Rotation paths and how fast each direction turns (degrees per step):
Each turn is a multiple of 5 degrees from 10 to 175, or 0.
Each row of a path follows its step; steps can be skipped.
path 1
step 1: [  3.6   4.3 -19.6  21.0 -15.7 -16.1  11.4 -23.3  -0.8 -29.7  33.2  23.0
   6.7   0.3 -15.5  19.0  -3.7  26.3  13.3   3.5   7.3  -5.0 -21.9  -4.9
  15.7  10.8  11.7  17.7  -6.1  11.1  27.2  13.7  11.1 -18.0   4.7   8.0
   2.6 -16.3 -25.6 -30.5   3.8   0.5   2.5  34.7   5.9 -19.0  -1.3  -0.9
 -18.0   1.5  -5.7   2.5 -22.8 -12.2 -19.5   7.7 -14.7]
step 3: [-12.6  13.4  -4.0  39.1 -18.6  32.8  10.0 -19.8 -21.0  -9.0  26.0  -2.5
   7.3 -22.9  -8.3   6.2 -10.7  27.1   6.1  26.4  -1.0   7.6  -4.4   5.1
   3.4  21.7   1.0   1.1  -4.2  -2.8  10.1   9.8 -13.3  17.0  23.0  -9.8
   0.8 -25.9  22.2  13.0 -15.3 -19.2 -18.4   8.4 -18.6  -9.7  -4.5 -17.8
   6.5   8.7 -12.8 -10.5  10.9  14.4  -5.2  19.7  26.9]
step 4: [ 15.6 -18.4   2.7  -6.5 -11.4 -18.5   9.2 -30.6  -9.9  -9.3  22.8  28.1
  30.0 -30.9   3.0 -12.2   5.8  12.4 -13.9  -1.5  42.0 -18.5  -3.0 -15.5
  18.3  14.7  13.8   1.8   7.0  -5.9  12.2  31.2   2.5 -16.6  16.2  15.7
   8.4  -6.6 -11.1  28.5  -3.0 -15.6  18.9  19.2  12.5  -2.8  13.8  -1.9
  -6.2  -9.4 -11.1 -14.9 -17.6  -2.8 -11.4  -2.7   2.2]
step 5: [ -0.1 -14.1 -25.4  18.5  -6.5  -1.1  16.0 -24.2   5.7  -5.2   3.2  15.2
  15.0 -14.9 -22.2  19.7  -2.1  24.3  18.4  -6.1  -7.5  -4.2  15.3   0.8
  10.7  14.2 -16.9  21.2 -10.1  13.4  24.7  -1.0  -9.7   1.0  25.5  15.8
 -21.0  -0.3  -5.6  -6.8 -16.9   2.3  17.9  -2.6   8.2 -10.2 -13.2 -13.2
  -1.3  23.2  36.4  29.7   7.8 -25.9 -28.7 -18.6  10.1]
step 6: [ 19.3  22.2 -15.4   8.1 -10.6  21.3  -9.7 -16.4  -8.3  17.5  12.0   2.0
  23.8 -14.1  -7.9 -18.2   8.4  19.4 -16.0  12.3   9.2   7.7 -10.8  14.6
  27.0 -14.3  10.2  28.3 -11.6  -8.0 -18.0  11.4  -8.7   8.6  39.3  -4.2
  -5.1 -32.2   8.9   0.1 -17.6  11.4  -9.9  -1.9 -31.1 -19.3  17.4  12.6
 -14.7  12.6   2.2   7.7 -17.6  -4.2 -12.2  24.0   7.8]
step 7: [ -9.6   2.2 -17.3  27.0 -24.9  12.6  10.0  -4.0  -4.0 -11.6   4.2   6.7
  11.3 -12.5  16.9  15.6   1.8  34.7   2.9  10.6  18.6 -13.8  -6.8   5.1
  22.6   0.8   5.8  -5.2 -16.1   8.8  25.8  31.5  -5.0   2.5  -5.4  -4.8
  18.6  -9.0  10.5  -1.4  -0.5  -8.5  47.3  25.4   1.3   1.9  16.2  -4.5
  -8.8  27.0 -28.5 -27.1   5.1  -5.1 -14.5 -13.3  10.8]
step 8: [ -4.5 -30.3   6.0   3.8 -29.5  -2.9  23.3  -9.7  -2.0  15.7  14.4  30.0
  12.5 -21.0 -21.2 -16.3  27.5  -2.7  16.3 -10.5   8.1   5.4  -6.9  -3.2
  25.1   5.4   8.4  12.7   9.0  20.2  21.6   8.7  -8.5  -6.1  11.4   0.2
   1.6  21.0  17.7  14.1 -26.7   2.6 -25.8   9.8  12.4 -10.8   3.5   4.1
  -0.3  13.2  13.1   2.6  -6.0  -5.5 -46.9  -4.6  13.1]
step 9: [ -6.4   8.3  -8.4  15.3  -5.9  -2.7   1.9 -55.1  -6.0   2.4   7.5 -15.1
  -1.1 -13.2  -6.1  -3.5 -20.0  13.1 -12.9   7.0  -8.3  12.4  22.7  -5.7
  11.5   1.5  -1.1  -2.3 -13.7  -0.3  18.8  22.0   9.0  -9.3  54.4 -14.4
  -2.1 -11.8   1.5  18.6   4.6   0.3  -3.7 -22.0 -28.6 -14.9   5.0   9.1
  -1.2  35.3   4.3   6.7   2.2 -14.5 -12.4 -14.0  18.4]
step 10: [ 14.4   4.3   6.6  32.3  -1.3  -2.4  17.4 -23.6  17.2 -13.4  -6.6   4.2
  22.9 -39.9   4.6  -1.6   6.5   6.4   4.9  30.1  22.5 -22.3  -5.5   8.5
  33.3  -5.7   6.1  12.3  -8.9   6.8   9.9  11.4 -11.6  10.9  11.3   5.0
   5.6  -4.2  -5.5  -5.3   9.2  18.8  16.3  24.7 -26.0  23.8  15.6 -13.2
 -10.4   0.4   8.0  -4.4 -23.9   1.4 -18.6  27.3 -11.6]
step 11: [-19.4  -5.3   4.7   6.7  -4.7  31.8  20.7   1.8  14.9 -15.7  -1.1  30.0
  10.8 -10.6  -2.9  -4.4  15.3  16.3  12.5 -18.0  12.5 -16.1  -7.0 -12.6
  31.3 -18.4  -9.9  15.9   2.0  -8.7  21.5  17.1  -1.4   4.0  10.1  -9.3
   4.6   3.6   4.8  14.1 -21.4 -11.6  28.6  -9.7   3.5 -41.6  -8.2  16.7
  -4.0  38.1  13.0   2.5   7.6   2.7 -21.2 -13.0 -15.7]
step 12: [ -6.5 -11.2 -18.6  19.3 -10.9 -10.2   8.8 -17.7   4.9   1.0  12.4   1.4
   4.6   5.6 -19.2  -9.3  15.8  11.8  -0.4   5.4 -13.3  28.5 -12.3  -2.6
  33.3  -1.3   2.0  24.7   1.5  18.5  19.5  11.2  12.7 -21.4  19.4 -20.2
 -11.9 -18.7  -5.8  -2.7  18.7  -8.6 -26.8   5.2 -10.6 -20.7   3.6  -8.9
 -14.3  25.7 -12.2 -12.5   7.2 -10.6 -25.4  39.6  26.1]
Speeds:
[ -3.1  -3.7  -1.8  -4.5  -1.3  10.0  -1.9   0.3  -2.3  -1.6   4.6   0.9
   6.1  -2.4  -0.2  -0.3  -3.7  -0.4   2.5   2.1  -4.4   3.1   3.6  -3.4
  -3.3 -10.0  -1.7  -4.6  -1.9  -1.9  -2.8  -2.4   4.6   3.3  -3.5 -10.8
 -10.2  -3.8  -0.3   8.5  -2.0   3.0  -8.0   5.2  -3.5  -6.1  -1.6   0.0
  -1.0  -1.5   3.8   0.3  -0.6  -3.9  -1.5  -2.5   0.3] -> 125
[ 7.4 -3.8 -2.4  1.0 -1.2 -2.0  0.0 -0.9  4.1  1.6  2.1  0.7  3.6 -2.5
 11.1 -6.4 -1.6  5.2  1.2  3.3 -9.3  0.6  6.1  2.2  5.8  6.5  3.1 -1.2
  1.5  1.3  6.0 -4.1  3.5 -1.0 -3.3 -1.5  3.2 -1.7 -1.5 -3.0 -8.5  1.5
  0.7 -2.8 -1.8 -3.0 -6.7  7.4 -5.3 -4.3  4.6 -6.7  3.7  3.7  3.8  0.9
  0.2] -> 0
[ -2.4   4.1   2.3   3.3  -1.6  -4.1  -1.2   0.8  12.0   5.0  -4.6   0.4
  -7.1  -3.1   1.4  -1.3   1.3  -6.5   0.6   1.2  -0.2  -2.5   1.5   0.4
   3.8  -6.7   2.3  -4.1  -0.8   1.5   2.2   0.2   0.8  -2.8  -0.6 -11.9
   2.7   8.0   1.1   2.5   3.6   7.5   1.4  -3.3  -6.4   0.1   1.9   1.2
  -5.4   8.0   0.8  -1.3  -1.5   3.4  -8.7  -2.2   0.8] -> 25
[ -2.0   5.5   9.3  -4.8  -1.1   0.5  -0.8  -7.8  -0.2   1.3  -3.7   3.7
   5.5   1.4   0.8  -1.6  -0.3   0.8   1.4   1.3  -1.3  -3.4   3.5 -10.4
   0.7   1.7  -2.2   2.8   3.4   3.8 -11.6  -0.6  -0.3  -2.2  -3.3   1.8
   5.4   2.3   8.5  -3.7   1.8   0.3   3.6   0.8  -4.4  -7.1  -4.1   2.8
  -5.9  -3.2  -6.3   2.5   1.7  -8.0  -0.5  -1.5   2.9] -> 160
[ 5.2 -3.1  2.3  1.7 -0.3  4.5  1.1 -1.6  2.6 -1.3 -3.5 -5.9 -3.8  1.3
  2.3  9.0 -8.3  6.9 -3.8  2.4 -4.0  1.0 -0.1 -7.9 -1.9  0.8  2.3  2.3
 -2.5  5.3  4.6 -3.4 -7.1 -2.9 -1.6 -4.8 -5.6  0.0  1.4  2.4  1.9  0.8
  4.3 -0.7  6.8  5.8 -2.5 -2.8  0.0  3.9 -3.6  0.3 11.2 -5.3 -4.1  6.2
 -0.4] -> 160
[ -3.1   3.0  -7.9  -8.9   3.8  -6.5  -1.1  -3.8  -6.1  -0.8  -0.6  -0.2
   0.1  -1.7   6.2   2.1  -2.8  -1.5  -2.2  -3.5  -1.7  -3.7  -1.9   3.5
   4.6  -0.6   2.8  -5.4  -4.1   8.1   0.9   7.2  -3.1  -1.2   1.4  -0.9
  -2.8   0.4  -6.6   2.4  10.4  -3.3  -1.1   7.7  -1.5  -0.7   0.0   2.9
 -10.0  -0.1  -3.7  -2.4   1.1  -0.8   5.3   4.6   0.9] -> 130
